Read these off the matrix that follows. Indices start at 1.
1) Find the entry in the top-left corner.
2) Find the entry directly below the largest entry.
3) Find the entry just left of 25.6.
4) Find the entry at row 3, column 1.
5) Find the minimum.
6) Find the bottom entry of the column that holds the smallest entry.
7) Find the entry directly below -7.1.
8) Find the entry at row 2, column 1.
-0.4	21.9	19.3	18.2	25.6	21.5	16.7	18.0	-7.5	-4.2
23.4	10.5	26.5	-16.1	-13.4	18.7	-2.0	-6.9	-1.1	0.6
-24.8	20.3	1.0	37.5	50.4	14.7	24.1	34.3	-5.3	-3.9
-9.6	6.9	-2.2	22.4	18.4	-0.9	11.7	10.1	-9.0	-5.9
11.3	24.9	31.0	6.0	16.3	30.2	13.1	13.4	-5.3	-2.3
17.4	11.2	21.2	-2.3	-6.3	12.6	3.3	-4.5	-7.9	-3.9
-16.1	1.7	-11.2	23.1	19.6	-7.1	9.8	10.7	-6.3	-4.6
20.0	-16.6	0.2	-36.4	-40.9	-8.2	-21.7	-26.1	9.4	6.4
-0.6	-4.0	-0.1	-21.2	-3.7	8.1	-9.2	2.6	17.2	10.6
1) -0.4
2) 18.4
3) 18.2
4) -24.8
5) -40.9
6) -3.7
7) -8.2
8) 23.4

Read these off the matrix that follows.
1) Read off the last entry of the largest entry's row.
2) Read off the second largest entry.
3) Read off the entry in the top-right corner.
4) Read off the entry directly below 15.1.
5) Read off the 3rd largest entry.
6) Read off the second entry, reading row by row.
7) Read off the entry just left of 11.2.
8) Read off the entry just left of 15.1.
[[-20.2  15.6 -20.2 -18.7  -2.3]
 [-38.6  41.8 -38.6  11.2  -3.5]
 [-11.6   6.8 -11.6  -8.8   2.2]
 [-20.9  15.1 -20.9  -9.9   5.0]
 [-20.2  12.8 -20.2 -13.4   5.6]
 [-38.9  40.8 -38.9  19.6  -3.1]]
1) -3.5
2) 40.8
3) -2.3
4) 12.8
5) 19.6
6) 15.6
7) -38.6
8) -20.9
